[[144 133 127 127]
 [148 116 128 127]
 [148 125 130 124]
 [103 124 131 126]]
->
[[144 133]
 [148 116]
 [148 125]]

[[139 120]
 [138 157]
 [129 118]
 [157 102]]
->
[[139 120]
 [138 157]
 [129 118]]

[[140 143 137 133]
 [130 129 126 130]
 [134 136 139 130]
 [118 107 117 141]]
->
[[140 143]
 [130 129]
 [134 136]]

[[127 153]
 [134 114]
 [135 144]
 [133 148]
 [143 113]]
->
[[127 153]
 [134 114]
 [135 144]]

[[122 135 157 116 119]
 [145 145 121 126 135]
 [124 122 152 117 108]
 [108 132 124 117 127]
 [120 145 128 131 129]]
->
[[122 135]
 [145 145]
 [124 122]]

[[127 123 145 111 110]
 [128 128 121 127 103]
 [127 129 126 138 118]]
->
[[127 123]
 [128 128]
 [127 129]]
---
[[119 122 121 131 124 144 122]
 [125 152 122 122 105 132 125]
 [147 142 126 130 154 117 133]
 [146 134 125 132 118 110 125]
 [138  99 132 117 108 111 127]
 [133 129 129 128 123 126 123]
 [122 154 149 131 135 132 126]]
->
[[122 125 133 125 127 123 126]
 [144 132 117 110 111 126 132]
 [124 105 154 118 108 123 135]
 [131 122 130 132 117 128 131]
 [121 122 126 125 132 129 149]
 [122 152 142 134  99 129 154]
 [119 125 147 146 138 133 122]]

[[126 136 131 119 135]
 [114 134 125 116 132]
 [124 115 103 137  99]
 [137 130 136 125 134]]
->
[[135 132  99 134]
 [119 116 137 125]
 [131 125 103 136]
 [136 134 115 130]
 [126 114 124 137]]

[[126 117 125 124 129 131]
 [117 141 128 129 116 102]
 [111 143 133 133 134 112]
 [142 120 124 132 131 130]]
->
[[131 102 112 130]
 [129 116 134 131]
 [124 129 133 132]
 [125 128 133 124]
 [117 141 143 120]
 [126 117 111 142]]

[[120 139 114 115 138 124]
 [124 142 107 132 110 130]
 [123 138 110 133 110 130]
 [122 140 105 129 110 131]
 [117 137 114 116 139 121]
 [126 135 111 153 112 126]
 [120 133 118 120 142 115]
 [127 134 113 146 109 121]
 [128 139 112 130 105 121]
 [117 139 118 112 137 119]
 [127 132 113 151 111 124]
 [127 133 110 147 112 125]]
->
[[124 130 130 131 121 126 115 121 121 119 124 125]
 [138 110 110 110 139 112 142 109 105 137 111 112]
 [115 132 133 129 116 153 120 146 130 112 151 147]
 [114 107 110 105 114 111 118 113 112 118 113 110]
 [139 142 138 140 137 135 133 134 139 139 132 133]
 [120 124 123 122 117 126 120 127 128 117 127 127]]

[[145 134 115 145 114 108 122]
 [118 132 128 123 129 122  98]
 [133 111 129 128 152 129 127]
 [137 130 132 120 121 122 130]]
->
[[122  98 127 130]
 [108 122 129 122]
 [114 129 152 121]
 [145 123 128 120]
 [115 128 129 132]
 [134 132 111 130]
 [145 118 133 137]]

[[110 140 137 133 125 115 124 131 141 145 136]
 [145 125 122 140 127 131 141 128 118 108 127]
 [129 134 142 131 128 150 137 130 110 123 112]
 [128 147 128 120 121 117 117 123 137 123 130]
 [100 135 116 133 120 102 123 131 144 145 140]]
->
[[136 127 112 130 140]
 [145 108 123 123 145]
 [141 118 110 137 144]
 [131 128 130 123 131]
 [124 141 137 117 123]
 [115 131 150 117 102]
 [125 127 128 121 120]
 [133 140 131 120 133]
 [137 122 142 128 116]
 [140 125 134 147 135]
 [110 145 129 128 100]]

[[106 126 128 127 132 117 117 127 130 130 137 131 121 132 126 137]
 [142 145 122 125 126 125 153 126 135 126 127 111 135 129 136 133]]
->
[[137 133]
 [126 136]
 [132 129]
 [121 135]
 [131 111]
 [137 127]
 [130 126]
 [130 135]
 [127 126]
 [117 153]
 [117 125]
 [132 126]
 [127 125]
 [128 122]
 [126 145]
 [106 142]]
---
[[151 126 147]
 [143 117 139]]
->
[[143 117 139]
 [151 126 147]]

[[116 127 112 123 107 132 127 122 125]
 [123 138 114 122 149 129 134 135 126]
 [131 142 123 113 139 141 127 143 139]
 [136 145 106 137 157 113 142 147 139]
 [133 134 142 124 127 127 129 154 141]]
->
[[133 134 142 124 127 127 129 154 141]
 [116 127 112 123 107 132 127 122 125]
 [123 138 114 122 149 129 134 135 126]
 [131 142 123 113 139 141 127 143 139]
 [136 145 106 137 157 113 142 147 139]]

[[130 128 134 127 103 129]
 [128 128 132 128 101 127]
 [123 128 124 126 153 126]
 [128 128 123 124 104 127]
 [125 129 116 127 125 122]
 [136 128 134 134 119 131]
 [132 129 123 133 150 128]
 [121 129 124 125 149 126]
 [118 128 124 122 124 124]
 [126 129 131 132 111 122]
 [125 128 142 129 127 128]
 [135 127 131 126 140 137]]
->
[[135 127 131 126 140 137]
 [130 128 134 127 103 129]
 [128 128 132 128 101 127]
 [123 128 124 126 153 126]
 [128 128 123 124 104 127]
 [125 129 116 127 125 122]
 [136 128 134 134 119 131]
 [132 129 123 133 150 128]
 [121 129 124 125 149 126]
 [118 128 124 122 124 124]
 [126 129 131 132 111 122]
 [125 128 142 129 127 128]]

[[125 109 150 109]
 [127 111 142 111]
 [129 111 140 111]
 [130 115 141 115]
 [125 112 145 112]
 [137 134 116 134]]
->
[[137 134 116 134]
 [125 109 150 109]
 [127 111 142 111]
 [129 111 140 111]
 [130 115 141 115]
 [125 112 145 112]]

[[135 134 106 125 138 128 141 133]
 [125 116 114 126 137 141 134 138]
 [123 125 117 124 137 140 140 138]
 [123 123 115 125 136 139 142 135]
 [128 117 116 127 134 143 137 138]
 [129 117 117 126 135 143 136 137]]
->
[[129 117 117 126 135 143 136 137]
 [135 134 106 125 138 128 141 133]
 [125 116 114 126 137 141 134 138]
 [123 125 117 124 137 140 140 138]
 [123 123 115 125 136 139 142 135]
 [128 117 116 127 134 143 137 138]]

[[108 124 118]
 [127 124 142]
 [149 108 136]
 [127 110 113]
 [132 131 154]
 [131 123 142]
 [139 113 130]
 [108 115 115]
 [143 112 151]
 [136 109 124]]
->
[[136 109 124]
 [108 124 118]
 [127 124 142]
 [149 108 136]
 [127 110 113]
 [132 131 154]
 [131 123 142]
 [139 113 130]
 [108 115 115]
 [143 112 151]]

[[130 128  99 111 134]
 [133 122 134 130 130]
 [129 129 151 150 132]
 [129 125 128 128 124]
 [133 126 126 128 130]]
->
[[133 126 126 128 130]
 [130 128  99 111 134]
 [133 122 134 130 130]
 [129 129 151 150 132]
 [129 125 128 128 124]]

[[132 123 152 131]
 [109 132 130 113]
 [138 127 143 128]
 [118 129 127 123]
 [132 126 128 133]
 [123 121 130 145]
 [121 120 127 125]
 [123 127 132 128]
 [119 128 127 136]
 [135 120 144 137]
 [124 123 129 131]]
->
[[124 123 129 131]
 [132 123 152 131]
 [109 132 130 113]
 [138 127 143 128]
 [118 129 127 123]
 [132 126 128 133]
 [123 121 130 145]
 [121 120 127 125]
 [123 127 132 128]
 [119 128 127 136]
 [135 120 144 137]]
---
[[150 124]
 [158 125]
 [110 142]
 [111 151]]
->
[[150 124]
 [158 125]]

[[139 107 131 131 115]
 [128 134 144 120 121]
 [128 134 144 120 121]
 [123 149 117 117 129]]
->
[[139 107]
 [128 134]]

[[113 101 137]
 [150 152 124]
 [145 155 120]
 [105 143 112]]
->
[[113 101]
 [150 152]]

[[103 145]
 [107 140]
 [111 142]
 [142 136]]
->
[[103 145]
 [107 140]]

[[135 139 131 150 126]
 [147 140 129 129 127]
 [114 149 106 129 119]
 [115 127 137 125 138]]
->
[[135 139]
 [147 140]]

[[106 153 100 112 113]
 [112 150 105 115 113]
 [154 140 131 142 151]]
->
[[106 153]
 [112 150]]
---
[[119 125 135 105]
 [112 124 143 106]
 [138 128 111 102]
 [139 128 110 101]
 [116 124 139 105]]
->
[[112 124 143]
 [138 128 111]]

[[102 128 128 110]
 [131 141 135 124]
 [131 139 134 125]
 [131 140 135 124]]
->
[[131 141 135]
 [131 139 134]]

[[129 124 116 104]
 [136 138 134 142]
 [109 152 145 152]]
->
[[136 138 134]
 [109 152 145]]

[[111 117 106 123]
 [106 110 116 130]
 [113 119 104 122]
 [104 109 115 130]
 [106 111 112 128]]
->
[[106 110 116]
 [113 119 104]]

[[138 125 151 150 124]
 [123 115 105 121 143]
 [137 152 121 132 108]]
->
[[123 115 105]
 [137 152 121]]

[[139 128 136]
 [123 128 149]
 [106 133 137]
 [135 117 129]]
->
[[123 128 149]
 [106 133 137]]

[[132 138 152 118 130]
 [133 140 152 116 131]
 [133 139 152 117 130]
 [133 138 152 117 130]
 [133 138 152 117 130]]
->
[[133 140 152]
 [133 139 152]]
